Rotation paths and how fast each direction turns (degrees a step):
Each turn is a multiple of 5 degrees from 10 to 175, or 0.
Each row of a path follows its step; steps can be skipped.
Rotation 1:
step 0: [ 22  27 -17  -2   5  -6  -3  -4 -19  -8  -9  13   0 -32 -33 -29   1  33
   3   5  -1   1 -12  16   7  -8 -11 -13 -13  40 -28   1   8   8  11 -16]
step 1: [ 21 -41 -10   9 -17 -14   6  -4 -18  35  -9   5 -16  10  13   5  14 -17
   9  -6  -4 -13   2  21  -7  -9   2 -16 -14   2  -8 -31  -8  38   9 -29]
step 2: [  3  16  30   1   6  -1   8  12  21  37 -19   4   0 -29 -12  -7   2  21
  12  43 -18   8 -19  -1  16  15  -6 -10 -17  11  14 -28  -9  12 -11   8]
step 3: [ -6  -2 -33   3 -22 -14 -42  -6  -3 -15 -10   7  -6 -21  14  14 -15  -2
  -1  18 -12 -13 -10  30   0  21 -11 -44 -21  12  -5   7   5   8   8 -18]
step 4: [ 21 -26   2   7  11   1   1  -2  -5  19 -16 -14 -16 -26  -5  27 -12   6
  10  -8   7  14 -25   5  27 -38  -6   9 -32   3  17  11 -23  28  13   8]
step 5: [ 10   1 -14   8 -17  -5  17   1  16   8  23  -3   3 -18  14  -9 -19  30
  15   6 -25 -17 -18  19  32  11  21 -37  34   1   8 -15   0  19   0  10]
step 6: [-25 -15 -14  32  -4  17 -14  10 -21 -12 -28   3  12 -26   1  20   4 -22
  -3  30   6 -12 -13  18  -7 -23  -6  -4  13  32  13  -9 -13  18  -9  19]
step 7: [ 21  32 -34  -8  13  -7  -6  11  15  20  11  -1  -8 -31  -9  22  -9   2
  10 -12  32 -32 -20  -9  12  -6  10  -2  -2 -10  27 -14 -11  16 -11 -19]
step 8: [  1   3 -31  12  -7  -4   6 -13  -8  28 -27  24  26   2 -18  -4  11   8
  -3   1  -1  12 -24  44  24 -17   8 -16  30   2   1   2  -3 -17  24   5]
step 9: [  6 -10 -41  -5  -5  15  21  22 -12  -3 -13   3  10 -20  -5 -35  -8  14
  -8  25   6 -24   4  -5  -5 -27 -19   9  -9  -2  -2 -21   1  41 -10 -17]
Speeds:
[ -4  -2  10  -2  -5  -5  -1   3   1  -2  -2  -7 -12   2   7   2   0   3
  -2   5  -2  10  -3  -1   5   6   1  -9 -12   2  -6   0  -4   4   4  -3] -> 35
[ 15   2   5  -3 -11   1   3   3   4   9   6   2  -5   3  -5  13  -2  -8
   2  -2   6   3   2   2   1  -4   2   2   4   0  -4   3   2   2   5  -1] -> 115
[ -1  -6   5  -5  12   0  -1   3   0  13   4  -6  -4   0   0   3   5   0
   1  -2  -6  -5 -10  -9   7  -2   4   0   3  -6   3   0   6  -5  -4  -7] -> 130
[  1   4  -1   1  12  -7  -1  -5   0   6   0   1  -3   2   5  -2   0  -4
   7 -15   3   9   4   4   2   1   1  -1   0  -6   2  -8  -8   7   3   5] -> 115
[-1 12  6 -4  4 -3 10 -8  9 -4  6  3 -2 -3 -2  2  2 10  8  4 -1 -3 -3  3
 -2  5  0  0  5  3  6  5 -5 -1  5 -7] -> 140
Rotation 2:
step 0: [ 14 -10   4   5  -6  14   6   1   3  -1 -32  -3   4  42   7  34  38  -8
 -28  10 -12  10  10  -8   1 -21  12  22  11  -2   3  -6  18   7  -8  19]
step 1: [ 25  22 -11  -2  -8  -6 -20 -26   3  -6 -28  -2 -15  13  -6  14  20 -27
 -19   6  11 -15  -6  -7   2 -11   4   9   9   3 -14 -12 -28 -43  19  -2]
step 2: [ -1 -10 -11 -13  20 -27  31   6  14  -1 -25  10   5   9  19  16  23 -15
   4  30  11  -4   2 -14 -18   4 -12  26 -12 -10   4  12 -39  -8  -4   6]
step 3: [-10  -5   7 -12  15  -9  14  -5  -7 -25 -20  12 -15  33   1  -4  10   0
  23  30  18  18  14   0  16  -1 -13   7  19   9 -28  11  14 -31  16 -20]
step 4: [ -1 -11 -20  19  -3  18  25   7  -4  -3 -43  19 -16  16   2  34  -5 -24
  -5  11  -2  31   5  -1 -11  27   4  -5  -7  -2 -16 -27   8  -3  -5 -12]
step 5: [ 21   7  -9  18  14   7   2  10 -14 -12 -27  -8  -4  23 -10  18  18   8
 -36  20  -3  -5  -3 -17  20  17  23  14  29 -14 -17  12   3   2  28  11]
step 6: [ 18  15 -22  -6   1  10   3 -15 -15 -13 -26  20  14  10   9  21  -2 -29
  24   1  13 -26 -18   3   6   1   6  22   2  -5 -17 -12 -39   5  27   2]
step 7: [  6  -4  20  -5  24 -18  13  12 -18 -26 -25  -4 -25  -7  -3  11   9   0
  16  25  42   7  -8 -16   7  16 -14  24 -19   2  -2  16 -18  16   7   7]
step 8: [ -7   0  -8   2   3  31  16   6  -6 -47  -6  46  -8  -4  -1  10   8  -1
  18  12  24  20  10 -16   6 -11  -2  11  19   2  -7  -5  12   0   8 -30]
step 9: [  9  -5 -33  17   8   2  11  -1 -19 -25 -21   5 -43 -11  12   9  -6   6
 -19  -2   0  16   3 -14 -18  24  12 -13   5  18 -16 -18   3  19  26   7]
Speeds:
[ -2   1  -4  -2   4  -4   3   6   3  -2   3   3 -11  -7   1  -5  -3  -7
  14   6   3   1   3  -7  -4  -6   2   2   2  -1   9   6   2 -10  -2   2] -> 70
[  4   9   4  -3   1   6  -8  -4   0   1  -3   5   0   0 -10  -2  -1   7
   2   1   3  -5  -3   3   3  -1   0  -1  14   1  -1   5   1  -8  -5 -14] -> 155
[-6  0  6 -1 -6  1 -5 15 -2 -6 -1  5 -4 -1 -3  6  8 -8 -1 -4 -9  2  2  2
  3  2 -1 -8  4  9 -4  5 -4  1 -4  2] -> 85
[ 3 -6  3  3  2  9 14 -6  0 -5 -6  3 -2 -4 -7 -1 -7  0 -4 -4 -2 -5  6  1
  2 -5 -8 -2 -4  5 -5  6  8 -4 -6  6] -> 80
[ 0  3  6  3 -2 -8  8 -4  0  0 -1  2  5  6  0 -6  2 -4  5  0  0 -3 -8 -9
  1 -4 -3 -9 -9  2  0 12 -6  5  3 -9] -> 80
[  8  10  -6   5   8   1  -8   0   5   3  -2   3   1   3   4   3  -3  -6
  -7 -10  -6  -1  -1  -9  -3   3   6   3  -2   8   3   7   9  -1   3   2] -> 80
[  2   7   2  -4  -7   3  -1  -7  -7   4  -5  -1 -10   3   7  -3 -10  -2
   5   2  -1   2   1   8  -1  -4   6  -4  -5  14   0  -7  -4  -2   4   1] -> 135
[  4   9  -6   2 -10  -1   7   1   1  -1  -3   2   0 -12   4  -4   4   5
  -9   3  -6  -6   5  -1  -5  -1   4  -7   4  -7   0   2  -5  -4   9   2] -> 90
Rotation 3:
step 0: [ -6  -8  -7 -20 -12   2  -2  -8  -2   5  15  11  -4  31  19  -9  15 -20
 -14 -35  -1   8  -4  37  -8 -13  -3  24  -3   1  19  18  15  -2   5 -45]
step 1: [ 14  14  14 -19 -13   5  -4  10  -7  10 -13   7 -10  18  30 -10 -25   4
 -30 -38   9  -6  10 -22 -28  -1  11   2 -16  26  28   0  -6   0  -7 -16]
step 2: [ 30   7   5   4 -16 -12 -23  13  11 -28  11  11   1   4   8 -28 -14  21
  13   3   3 -22   2 -38  -2 -28   6  -1  -1   4  25  -7 -28 -11  18 -18]
step 3: [ -1   3   7  -3 -12  21   1   7   0 -43 -32  13  -5  33 -20  -8  18  15
  34   7 -23  13   9 -12  -3   5   4   2   5   2  -2 -19 -21 -15  24  -5]
step 4: [ -7  -1   2  -6  -7  -1   5   5  21  -4  -2 -17  36  47   1  -3  16 -23
  25 -14 -29   5  12  14  -4   3   5  37  12   9 -11  21  -5  -7  19   8]
step 5: [ 25  26   3 -24  -9   8  -6  22  13   1  -9 -29  -4  13  21  34   5 -10
 -24  -6 -27   1   6  21 -26 -17  18  20 -11   7 -10  16  13   0  -6  -5]
step 6: [ 11  13  -7   0  -8 -34   1  -5  -3  -7   5  11  -8  -4  48  10  10  -1
 -26   5 -15   9   6   1  -6 -38  10  -3 -16  -9  21  11  -3 -16  25 -36]
step 7: [ -4  -1 -17 -18  -4  -5  -7 -40 -16 -17 -24   0 -10  12  17 -18  12  21
   2 -14  -5  27  -6 -29 -11 -15   8  -8 -14  30  22 -14  -8 -19  -4 -17]
step 8: [ 10   6  -9  -1  -8  29 -13 -20  23 -21  16   7  36  20  10 -33  19  -6
   2 -10   3 -12  -3  -9  -6   7   6  10   2  21  22 -15 -29 -28  -4   8]
step 9: [ 15   0   3  -3 -19  33 -46  17  -1 -20   8   1 -12  34 -10   8   9 -14
   2  -9 -18 -15  15  25 -16   7  -2  24   1  -2   1 -26 -16   2   1 -13]
Speeds:
[  2   7   3  -6   5   4  -5   4  -9  -7   6  -2  -4   2   1  -5   3   2
  -7   8  -7   1  -2   5   7  -1 -11  -7   3 -11   3   1  -1   1   7  -1] -> 110
[ -2  -1   5   8  11   6   3   7  -1   2   4 -10   4   2  -1   4   0  -8
   5   1  -2   3  -1  11  -9   1  -3   4   2   2  -6  -4   0  -2   0 -11] -> 70
[  8   5  -2  -1   0   0   1  -2   1   8   1   6  -1   6  -1   6   6  -2
  -3  -6  -2  -4   4   7   6  -4   1 -10   5   9 -10   5   0  11   2  -5] -> 70
[  0   9   3   4 -10  -4  -4   3   3   8  -9  -8   4  -2  -6   2   0   4
   3   5  -1   9   7   8   6   0   3   4   4  -4  -1   3   6  -5   6   4] -> 55
[-11  -5  -1   2   4   8   1   2   6   1   1   1  -1   5   2   2   3  13
  -4  -4   1   8  -7  -1   8  -7   2   3  10  -1  -3   4  -7  -5  -3  -1] -> 90
[  8   4   3  -4  -3   3   3   3   5   2  10 -12   7  -4  -4  -4  -6   3
   1  -2  -5  -1 -10   0  -1  -6   2  -8  -2   9   2   1  -2  -2  -6  10] -> 115
[ -2   7  -4   5   2   3 -10  -4   2  -2  -1   7  -2   1  -9  -3   4  -9
   7   0  -3   3  -9   0  -9   3   4   0   5  -3  -5   3 -10   2   3  10] -> 70
[ -8  10  -5 -10  -3  -5   3   1   0  -2   3   3   7  -4  -5   4 -11  -1
  -8  -1   2   6  -3   2  -2  -1   0   6  -5  -2  -5  -1  -7   8   2  -8] -> 70
Rotation 4:
step 0: [  2 -43 -17  29  11   5 -22 -13  -1   1  -9  12  17   0 -24   3  19  -6
 -11   7  -8 -10 -26  18  -6  -4  -7 -19 -18   2 -14   2  -1   9  18  10]
step 1: [ 16   2 -19  -4 -12 -21 -18  22 -15  -5  12  12  22  10 -17  21  23 -10
  11  11 -11 -10  -7  23  17  -5 -11 -14  14 -16  -7   7  14  -5  -2  32]
step 2: [-19   2  17  35  -2 -19 -34   6   5  -5  -9  10   2  -1 -17  14  24   2
  -5   8 -19 -22  -4  18  -5  -8  10  17  27   3   9  -6  21  17 -10   1]
step 3: [-23  -9 -23  14  17 -20  -4  -5   4 -13  22  13  17 -13 -11   2  17  -6
 -18   8 -39  -1  -3   9 -27  -1 -26   0  -1   0  14   4 -10  12  10  17]
step 4: [  7 -23  -8   8 -14 -13   4  20   0  -9   2   7   2   2 -23  -4   6   7
 -15   8  -3 -25  27  11 -12  18  -6 -20  20 -20   5  23   4  20 -19  31]
step 5: [ -7  -6  12  20   4   0  -4   0 -14   9  -9  -3  -4   5 -19   7   5 -24
 -37   7 -21  -1 -30  18 -21  12 -10 -19  22  -9  -4  -3  21  11 -25   0]
step 6: [ 14   5 -17  16  16 -17  -4   2 -18   1   2  22   1   0  -3   5  -2   4
   4 -15 -47   9  14  13  -4   1 -28 -29  10  15  -7  -2  15  24  -4   7]
step 7: [-10 -27  -2  19  10 -14 -26   2   4  -8  -3 -11  14  31  -9   7   9 -10
  -3 -16 -12   0  15 -10   2   3  15 -24   6 -12  -2   7   0  43 -17  13]
step 8: [-13   2 -11  14 -18 -14   1   5   8  11  14   6  14   1  13 -15  24 -47
 -15 -14 -13  12 -10  16 -15 -12   5 -23  15  -4  -8   0  21  10  -5  17]
step 9: [ 21  11   1  30  -5 -14  -6  -9  32  21   2  -1   9  -2 -19 -11  -8 -15
  10  -3 -21 -16  21  28   3   7 -12 -18  19   4  13   8   9  24  11   4]
Speeds:
[  9   8  -4  -2  -8   3  -1   0  -3   9  -1  -4  -2   1  -5   2  -5 -10
   2   5   3  -9  -7   5  -1   4   1  -3   9  -3   0  -2  10  -8   2   0] -> 95
[-7 -6 10 -1  5 -1  1 16 -1  5  4  4  4  2  5 -1 -2 -6 -7  0  5  0  0  1
  5  0  3  8  3  2  0  1 11 -3 -6 -3] -> 120
[ -5  -4   5  14   4  -1   4 -10   1   3   1  -4   1   9 -13   3  -5  -4
   0   1   0   1  -3  -2   7   9   4   6  -5  -3   3   0  -3  -3  -1  -2] -> 155
[  0  -6   6   2   1   5 -11   2   7   0 -10 -10   2   2  -2   0  -6   8
  -1  -3   6 -11  -3   1  -5  -3   5  -1   7   5   3  -1  -4   8  -3  -4] -> 145
[ 10  -4   9   0   0   4   8   0  -3  -1  -7   1  -3  -6   1   0  -4   5
 -10   4   4   0  -7   3   7   4 -13  -5  -8  -2  -1   3   2   7   0   2] -> 65
[ -4  -3  -5  -6   1  -5   1   3   0   5  -4 -10  -4  -1  -2   2   1   4
   1   2  -7   2  -3   4   8   0  12  -7 -10  10  -7  -5   7   2   0   5] -> 55
Rotation 5:
step 0: [ 15  -1   6  13  -6   4 -28  17   4 -18   5  19 -16 -13  30   8   7 -13
  11  20  14 -15  24  29   6 -21 -11  16   2  10  10 -12 -22 -25 -23   6]
step 1: [ -8   1  -6 -27  15 -17   0  -4  13  24  -5 -31  14  23  12  -2  -5 -19
   2  21  43  -7  19  10  14  15 -25  22  -7  -1   9   8   4  10   3   6]
step 2: [ -1   1  17 -10   0  31 -27  15 -11  -1  24  -8  29  10   1  -3  34 -27
  12  -5 -10  19  21 -18  -5 -25 -11  13 -17   9  -2 -17 -12  -7   8   7]
step 3: [-12  17   0   8  -5  13 -29  18   8  15  -3  21 -11   2  16   1 -24 -13
  11  25   7 -20  22   5  -1 -10 -43   0  28 -12  14 -14   9   6 -19  -5]
step 4: [ 35   2   9 -13   3 -14   6  -2   5   1  -7  -5  12   7  26   8  11 -10
   1  36  31   7  12  11  -6 -21 -15  24 -28  25   3  -3 -16  18   7 -10]
step 5: [ -8  14   7 -24   9  16 -32  -2 -13   9  10 -24   4  -6   8   5  16 -27
   9 -10   0 -14  15   3  15  -7  -8  42   1 -12  23   2   5 -33 -10  14]
step 6: [-22  -2   6   7  -4  11 -16  18  10   5   6  18   7  16  10 -25   4 -20
   8  39  34  21  40  -6  11   2 -16 -13   3  -4  -3 -14  -7  12   0  13]
step 7: [ 17   1  13  -5 -10 -10 -11  27  -3  14  -5 -26  26   7  25  11  -2 -17
   6   3 -10 -26   5  -8  -6 -20 -46  15 -11  13  -2 -14  -6  13  -4 -26]
step 8: [ 17   9  -1 -21  17  35 -27 -15  17 -22  11  22  -2   9   6   7  -1 -16
  12  17  17 -11  21  27 -11 -16 -11  28  -1  12  20  -3   3 -14 -10  18]
step 9: [-18   4   8  -5   8 -18  -3   7  -9  44   6 -12  -4  -2   8  17  14 -20
   6  26  28  27  24   4  17   0 -20  25   8 -19  10  -9 -19  10   4  -2]
Speeds:
[ -3   2   1   3  -4  -9  -5   2   6   9  -4  -4   3  -4  -9   1   0   5
   4  -1  10   3   5   3   1   2   4   1  -5  11  -4  -1   6   7  -2 -11] -> 130
[-11  -2  -1   8  -3   2   2  -3  -1   2   4   8  -5   1  -5   8   2  -8
   1   9  11 -10  -6   4   6   1   1  -6   7  -1  -3  -2  -6  -1   0  -1] -> 130
[ -1   4  -5   9  -5   5  -6   1  -2  -2   2   1   0   1   1   0  -8   4
   8  -5   5  -1   3   0  -7   2   0   1   5   5   4  11   6 -12 -10   7] -> 140
[  0  -3   8  -6  -1   8   5 -10  -7  -6   6  -4   2   0 -18   1   0  -3
   6   0   0  -2   5  -1  -1  -1   2   6   0   0   6  -1   6   2   0  -1] -> 115
[ 8 -3 -3  0  2 -1  3 -3  4  1 -7 -6 -3  2  4 11  2 -4  5  3  2 -2 -1  8
 -5  3 10  9 -1 -4 -8 -6  7 -3  0 10] -> 95
[ -4 -17   2  -1  -3  -1  -1   7   7  -9  -1  -7   7   4  -1  -6  -1  -3
   1  -5   0  -6   5   1   7  12  -2  -3  -1   2  -3  -2  -4  -5  -3   2] -> 70
